Each path below is one point turned by a fixed rotation once a step. After each direction that follows a path, write how fast that rotation turns it, in degrees each step (0 if it stays still).
Each turn is a multiple of 5 degrees from 10 to 175, or 0.
Each row of a path follows its step; steps can be skipped.
path 1
step 1: 14,-2,12,0,-8,-4,1,-11,16,21,4,9,7,-7,0,-3,15,14,-6,1,6,9,-12,-5,-11,3,5,-5,-6,5,7,11,15,7,7,3,5,9,-4,9,-12,2,2,7,-8,1,-6,3,27,0,1,-10,-18,4,-16,-6,3,4
step 4: -10,3,-7,9,-2,22,7,5,11,15,-3,2,-5,-9,-22,4,-6,-4,-5,14,6,12,13,3,8,-10,-10,-2,-18,-6,-2,5,-1,22,-5,3,12,-3,3,14,-11,5,-9,6,-3,-3,-4,-5,-7,-13,8,-10,-10,-5,-10,-2,8,12
step 5: 0,4,6,2,6,-8,8,-6,10,-1,18,15,-14,-3,-2,-10,-6,-9,15,-9,3,-21,1,-13,3,-2,-10,-14,-8,12,7,-12,2,14,2,19,0,9,0,-1,12,-1,6,6,10,1,6,-2,26,-14,-8,2,7,-10,-7,-2,3,0
step 8: 6,2,9,6,3,3,2,-11,19,10,-7,17,-6,1,-6,-2,-5,-2,12,2,28,-6,21,1,2,3,15,10,-3,-3,-3,-16,-11,3,7,-2,-4,-5,-1,2,-5,-2,-2,2,14,-10,1,14,0,-5,-3,14,-3,-7,4,5,-20,19
step 9: 10,-8,-2,2,-3,14,-1,2,-2,7,-7,18,-15,-24,12,7,2,-16,17,-6,-5,-7,-12,-4,-5,10,-4,-5,-7,-7,-1,-6,16,8,-5,-18,-4,-3,5,-5,5,-6,-9,8,-9,11,-3,10,3,-10,-13,-3,-3,-5,12,4,9,-15
step 10: 9,5,-7,8,5,-2,-4,24,1,-8,3,3,-1,14,-10,14,-7,-2,7,-4,-17,-5,14,-13,-3,4,-10,1,8,9,11,7,-19,-12,-4,-14,13,5,7,-15,-9,-11,-10,5,4,8,-6,16,9,2,0,6,0,8,-7,3,-4,9
step 11: -8,-12,2,2,-8,-14,-21,-5,12,6,7,-5,-14,-9,9,-2,4,-6,12,-8,4,10,8,4,-19,-6,-9,15,17,-5,9,6,9,-4,-5,0,1,-1,2,10,-15,-3,-4,1,-14,-18,4,-8,-2,-4,-1,17,-12,3,1,-12,-8,16
step 15: -15,2,1,-3,13,-7,4,-5,0,9,0,8,-8,0,9,-17,10,0,9,0,-21,2,0,-14,-11,13,2,-9,-3,14,6,7,-16,12,2,5,10,-13,2,11,-8,5,-6,14,8,-8,5,-11,-7,10,10,-4,-8,-16,-6,-16,-9,5
step 16: 7,6,1,9,-16,4,-17,-16,-8,23,-2,1,-3,9,12,2,-8,-4,9,-4,17,-3,-14,1,16,1,-14,-9,4,7,14,10,3,4,2,24,7,-12,-16,-7,2,-3,1,3,5,-3,-9,8,-6,14,1,2,7,2,0,6,2,2
Speeds:
-4,2,-5,-4,-2,-1,-2,1,0,1,-1,6,-2,0,-4,-5,5,-3,-2,0,3,4,1,2,-4,-2,2,-2,0,2,-3,1,-3,0,2,-4,0,-3,1,1,-1,-2,-4,-2,1,-2,2,-1,-2,2,-2,0,0,1,-1,1,4,2 : 160
-2,0,2,5,1,-2,3,-3,1,-3,-4,5,6,-1,1,-2,1,-1,-5,1,1,-1,1,1,0,4,2,2,1,-2,-2,-1,2,1,-3,-3,-4,3,-1,1,2,-2,-1,-3,0,2,-2,6,-4,1,1,-4,-2,-3,1,-1,-2,1 : 65
path 2
step 1: 2,13,-15,-6,-5,8,8,2,-2,1,-6,-5,11,-4,-16,16,0,-4,-19,2,-4,-8,-4,-1,-4,21,5,-4,-7,-7,-7,5,9,6,-5,5,-8,-3,11,6,23,-2,-5,-10,15,3,-6,15,14,0,2,-3,-14,9,-13,-6,5,-1
step 2: 6,13,2,-2,-5,0,4,-12,17,0,0,8,6,-1,0,6,-9,2,6,7,-13,2,-12,4,-15,19,11,-10,-13,-12,11,6,3,-9,-5,2,1,16,18,5,6,8,8,-1,20,-5,0,8,-1,5,-3,6,-10,9,-3,-6,22,-2
step 4: 3,10,4,-6,-7,17,1,3,7,-6,-7,12,6,-8,-16,13,4,13,-1,14,1,2,-4,-20,-10,14,1,1,-4,-13,3,-13,6,0,-7,-12,6,-12,4,-9,13,-5,5,-9,5,-14,13,7,9,11,17,-7,1,-7,-3,-5,7,-4
step 10: 14,17,0,-11,5,7,-10,13,9,11,-2,-2,-3,-1,-5,1,-4,-3,-6,6,1,5,16,1,-4,-8,18,-2,3,-19,-3,-3,12,12,2,-5,-8,0,10,-13,17,-4,-6,4,21,-12,4,-2,0,-5,-16,13,-7,8,-8,-13,2,-11
step 11: 7,0,11,2,-15,7,8,8,16,2,-3,2,6,-8,0,3,-5,2,11,9,0,-1,10,-18,2,12,6,-2,9,-29,6,-3,3,-7,-2,-1,-8,-9,12,-10,25,5,2,-3,15,2,-1,-8,12,-3,13,9,-10,-2,-3,-1,-5,-8
step 13: -9,14,2,-11,-6,-9,-2,-11,-8,-10,-5,7,5,-1,-10,10,-4,-4,4,25,-3,13,1,-6,-7,-1,11,0,-15,-13,7,-6,13,4,-3,12,-5,4,6,-20,9,-1,11,-21,5,-5,0,-9,5,-6,-5,11,-9,11,-7,-12,1,6
step 14: 0,14,0,-4,2,8,8,1,-4,8,-7,7,13,-4,-5,10,0,5,25,10,4,13,6,-2,-9,-10,17,3,-5,-18,5,-10,-9,-10,-12,3,-13,5,3,-12,21,-7,3,9,8,-9,6,-3,-2,-10,-3,-5,8,10,-13,0,9,-4
step 15: -2,-1,-1,-7,-8,0,23,12,4,5,-17,-10,16,-13,3,12,5,18,4,18,5,-5,-1,-9,6,4,10,-5,4,-5,-11,-12,-8,8,3,2,0,5,2,-18,15,-5,2,-6,13,-3,13,-8,-10,-5,2,5,-2,0,1,-14,4,-15
step 16: -2,13,-1,-8,-17,-9,15,7,-2,-1,-4,2,11,1,-14,14,5,13,-16,12,-11,-8,6,-3,-5,11,9,-8,6,-18,11,-13,5,-1,-7,7,-7,-2,-6,-9,17,-3,6,-1,-2,14,0,10,-18,-4,-2,3,-2,14,0,2,-1,9
Speeds:
-1,-1,0,0,0,4,1,-2,-1,-2,2,0,-1,3,1,1,-1,4,-2,0,0,0,-2,-4,-6,-1,0,0,-2,3,1,-2,-2,3,1,-3,-2,3,6,1,-2,-2,0,4,0,1,5,-5,-1,-5,0,0,4,-1,-6,-3,-1,3 : 65
1,-2,1,5,0,6,-2,3,-2,1,-1,0,5,0,0,1,2,0,3,-2,5,2,3,-6,4,3,-1,1,2,-3,-4,1,0,-2,0,4,5,0,2,3,2,-3,-2,1,-3,-4,3,-2,-1,0,1,0,0,-3,-2,0,-1,-1 : 100
-4,-2,2,1,2,4,-2,-1,6,-2,1,2,-2,2,0,-1,-2,-1,2,0,0,-1,1,-1,3,-2,-1,0,-3,-1,7,0,0,1,-3,0,-1,-3,-1,-3,-1,-4,-3,-2,-2,-3,1,-1,4,3,3,6,-3,-3,-2,1,4,1 : 45
-6,3,-3,0,4,5,-2,2,1,3,-3,-3,3,0,0,2,-1,-2,-3,-3,1,-3,1,3,-1,-3,3,0,-3,2,-1,0,-3,3,0,-2,1,-3,-4,2,3,-1,-2,0,1,0,-3,3,2,-4,-5,2,4,-1,-3,2,-3,-2 : 160
path 3
step 0: -5,8,-5,9,-1,4,-5,4,-3,11,-4,-19,5,-6,-4,-7,-5,12,-6,-8,17,-15,-11,-5,23,-5,-5,25,7,0,-6,-3,6,11,0,23,13,0,-6,18,11,15,3,-10,-1,-9,-8,-6,8,-7,-4,-4,-5,6,-3,8,5,-5
step 3: 3,-5,-7,-5,-7,1,2,12,1,-3,7,-12,10,10,5,-2,13,-6,-15,0,12,-6,-8,-9,12,2,-18,21,17,-3,5,5,10,0,5,2,-2,5,5,-4,9,-9,3,13,-5,12,11,10,1,8,-5,14,-5,24,-19,4,19,6
step 4: -9,17,3,13,-1,6,-18,2,-16,8,-15,5,-3,19,-11,-8,2,-18,1,11,6,-14,6,-3,9,-5,-3,18,14,-3,-5,9,-11,-3,-8,2,2,4,-11,-12,-1,-4,-10,0,-1,3,5,-12,16,-6,-6,-13,6,3,-10,-18,2,12
step 6: -22,7,3,-3,7,-2,-3,17,6,-10,-19,-23,-12,0,-13,-14,5,-3,-8,0,0,-8,2,11,1,0,13,18,0,-13,-4,12,8,4,10,2,-2,1,2,-8,1,13,-2,7,11,9,11,27,3,-5,-2,1,-6,1,-10,-2,2,2
step 8: 1,-11,16,2,-17,5,-6,8,-11,6,-10,-6,-3,3,-7,-14,-8,0,-3,-10,-5,1,1,3,4,-4,-2,10,6,-5,6,0,-3,-6,13,-3,-2,-11,-20,-10,9,-3,7,-15,-14,3,-8,10,-1,-3,-34,2,-15,-18,-7,0,14,10
step 9: -12,-9,12,-3,6,-6,-3,9,-12,1,-8,-25,-7,6,-10,7,0,6,-20,-3,0,-4,-5,-20,-6,-3,-4,11,11,-13,3,4,-5,17,-22,-9,4,2,6,16,-1,-17,4,5,-3,3,6,3,15,-4,-9,7,-3,-15,-3,4,-4,-13
step 11: -3,0,-2,-5,-16,6,-17,4,-19,13,-10,-10,-18,11,-4,-7,-2,-17,2,9,9,11,13,-4,3,1,1,24,5,-1,2,10,-19,-9,-11,-2,3,-13,6,-13,3,-7,4,13,-16,3,3,1,3,-7,-2,2,7,8,15,-3,-2,11
step 12: -24,-5,-11,13,-6,-12,1,7,0,-18,-3,-10,-11,12,2,-5,3,18,3,0,-8,-10,6,-10,15,-8,-17,4,8,-4,10,9,-13,-1,-17,24,-9,-2,-17,-4,8,-3,3,-5,-7,1,-1,11,-2,4,-8,5,9,3,-7,5,-4,-3
step 14: -11,-3,12,-8,-2,-5,-24,-10,-13,-1,1,-9,-10,1,-3,7,7,-6,-10,17,-13,-2,16,9,11,-9,-9,6,10,-13,17,1,-12,7,-3,-7,-5,0,-3,-1,-3,23,-10,1,10,0,-4,0,-1,16,-15,-8,-1,-1,3,12,-5,15
Speeds:
0,-2,4,2,-3,-3,0,-5,0,-5,0,-2,-5,5,2,7,-5,0,-2,-2,-3,2,0,-1,1,1,3,0,-1,-3,-1,-3,-1,-1,-2,2,-2,-1,2,-2,1,3,5,-1,-1,3,0,2,5,1,0,-1,0,2,2,-3,1,3 : 10
1,3,4,-6,0,0,-2,0,-1,2,-1,4,2,3,-3,-1,-2,2,-1,1,-1,1,1,-1,8,2,-1,4,-1,2,2,-2,1,3,3,4,-3,2,5,-1,-2,2,0,1,-3,-1,2,-3,-3,0,3,-2,-2,1,4,1,3,4 : 100
3,-4,0,-3,0,3,0,3,0,-1,-6,2,-3,-1,-2,1,-1,2,1,-1,-1,0,1,1,-1,-1,0,0,2,-1,-6,0,1,-2,2,0,1,-1,0,0,2,1,0,4,-1,2,3,-4,2,-10,1,-7,-2,-1,-2,-2,-4,2 : 160
-1,1,5,0,2,5,-1,-2,-2,-1,-3,0,0,-1,1,1,3,3,-4,-2,-1,-2,-1,0,-5,0,1,-3,-1,5,2,2,-3,3,2,2,-7,0,1,2,-3,-3,4,3,6,1,2,4,0,1,2,-2,1,-2,0,1,1,-2 : 95
-1,0,-1,3,-4,0,5,1,-1,1,0,-1,2,-3,4,1,0,5,4,2,-3,-2,0,-1,0,1,-4,-1,0,-1,-3,2,-3,5,2,1,-1,0,2,0,-3,-1,1,-8,0,1,-2,-2,4,-2,2,-1,0,4,-1,6,0,3 : 145
2,2,0,1,-2,-1,-2,1,-2,0,1,6,-3,0,2,-1,5,0,-5,2,3,6,0,4,-1,4,-3,0,4,3,0,-1,-4,-2,0,0,-1,-4,0,0,-4,4,0,-4,-2,1,-4,0,3,-2,0,1,1,-6,1,-1,-1,1 : 110
path 4
step 3: -5,2,-9,-17,-2,19,19,21,10,10,0,5,-9,-14,8,2,6,0,-4,6,1,12,-18,-12,0,0,7,-6,11,-9,-12,-2,-7,-2,6,-9,17,-2,10,6,6,4,-4,-10,12,13,-17,7,-11,5,6,-13,8,11,-10,-1,3,-15
step 5: 12,3,10,-6,-5,-9,-5,-1,2,8,12,-8,-18,2,-9,-3,7,7,10,-2,11,0,-20,5,-20,-2,17,-9,-11,15,-5,-6,11,-15,-9,0,5,-10,3,18,13,11,6,1,6,-15,-1,0,-9,-6,-9,15,-3,2,-18,-5,16,-1
step 6: 5,0,-5,-3,-5,7,2,16,-5,12,15,2,-23,1,7,-3,5,-7,-3,-1,7,-1,-13,-1,0,6,-3,9,7,9,-5,17,-2,8,-7,0,13,-8,10,7,-4,22,-17,-12,-14,5,-1,12,-16,18,5,5,16,7,-19,6,12,-10
step 9: 1,-5,8,-4,0,-4,-6,15,1,3,19,-8,-18,-14,3,1,7,-8,1,10,-1,-4,-18,-11,-3,-5,-18,13,15,1,3,10,-1,10,-14,5,26,-1,6,-11,-2,12,-12,7,14,-4,5,-4,-6,-9,-2,-4,21,2,8,-2,16,2
step 10: -14,-16,-8,-9,-10,-16,-1,4,-14,3,3,-16,-2,-3,0,8,0,-12,9,16,-2,10,-5,2,10,-13,9,1,30,17,-5,-2,8,-5,-1,4,-5,-10,9,-9,13,4,-2,10,9,15,-3,-11,9,-9,10,3,0,9,-17,-1,16,6
step 11: -2,13,-3,-5,-12,3,6,11,7,10,13,-4,1,17,18,24,-16,4,1,6,1,-11,-5,-13,2,-5,19,-18,8,-9,2,-5,9,-6,0,-9,-1,0,-1,0,8,15,-12,-11,18,5,-8,8,-2,-7,-4,9,-5,7,-9,-5,12,13
step 13: -2,-12,-15,-16,-13,-4,-4,4,11,-2,5,-5,-5,-9,-7,3,10,12,11,-4,14,17,-10,5,-8,3,2,2,8,15,-13,-6,-2,-11,10,-8,-2,-9,20,-9,5,-12,-1,-7,18,8,-9,-9,4,-2,3,2,-1,14,-7,9,19,-21
step 14: 9,1,2,-11,-10,-14,4,-5,8,17,12,-5,10,17,-2,11,9,11,11,7,14,1,-10,-3,-8,10,7,-2,5,-10,0,0,13,-14,1,-11,16,-5,-4,5,9,13,-10,3,8,-12,9,7,-17,9,-6,12,4,20,-8,8,11,0
step 15: 9,-6,-1,-5,-4,0,2,9,4,6,-3,-4,-18,-5,-1,-3,12,-10,-9,6,-7,4,-21,-4,-13,4,18,-6,1,6,-3,-9,1,5,-11,9,15,6,-1,13,21,14,-18,4,-20,6,-5,-10,-8,21,-5,4,9,9,-13,-10,5,2
Speeds:
-2,-8,6,-2,-3,-1,-2,-5,-4,1,4,-2,-1,1,3,-1,3,1,-2,2,-4,1,-2,0,-3,-3,-1,0,-1,2,1,2,5,-1,0,-1,0,-2,-3,-2,-2,1,3,1,1,-2,0,0,2,4,0,4,2,3,1,2,0,-1 : 80
0,-2,1,2,1,3,0,-1,-3,1,3,-1,3,1,-1,1,-4,0,4,-2,3,-1,1,2,0,3,0,-7,-1,-1,5,-1,5,1,0,-4,-1,2,1,3,4,0,4,-1,6,-4,-1,3,-5,-2,3,1,1,-1,-2,0,-1,-1 : 125
-1,1,-2,-3,-2,2,-1,3,4,2,3,-1,0,-2,-1,-3,2,-4,1,-3,-1,-1,1,-1,2,-4,5,-2,-5,1,0,3,-5,-4,0,-1,-4,-2,2,-2,1,5,4,-3,4,0,-3,0,3,3,0,0,-3,0,-1,2,-1,-3 : 140
0,1,-1,0,-1,0,3,-2,-4,3,-4,0,-2,2,2,-2,0,5,4,0,1,-1,-4,3,3,-4,1,-1,-4,0,-2,-2,-2,-1,6,1,1,1,-4,4,-2,-2,-3,-1,5,1,-5,-2,-2,1,-2,0,0,3,1,1,2,-4 : 40
4,-1,4,-5,0,1,2,-2,-1,4,1,-2,1,-2,-3,2,5,5,-1,2,-2,-2,5,3,-1,-2,1,-1,0,-1,4,-2,-4,5,-2,1,1,3,2,3,1,3,-2,-4,-2,0,-1,3,3,-4,-2,-1,1,-4,-1,1,2,0 : 115
-1,-1,-2,-6,0,-1,0,1,0,1,4,3,0,-3,-1,0,-3,0,1,2,0,1,5,0,-1,-1,-6,0,0,3,-2,2,0,2,8,2,4,-1,2,2,-1,-1,2,0,0,5,1,0,0,2,7,-1,1,-1,-3,-1,-1,-2 : 110
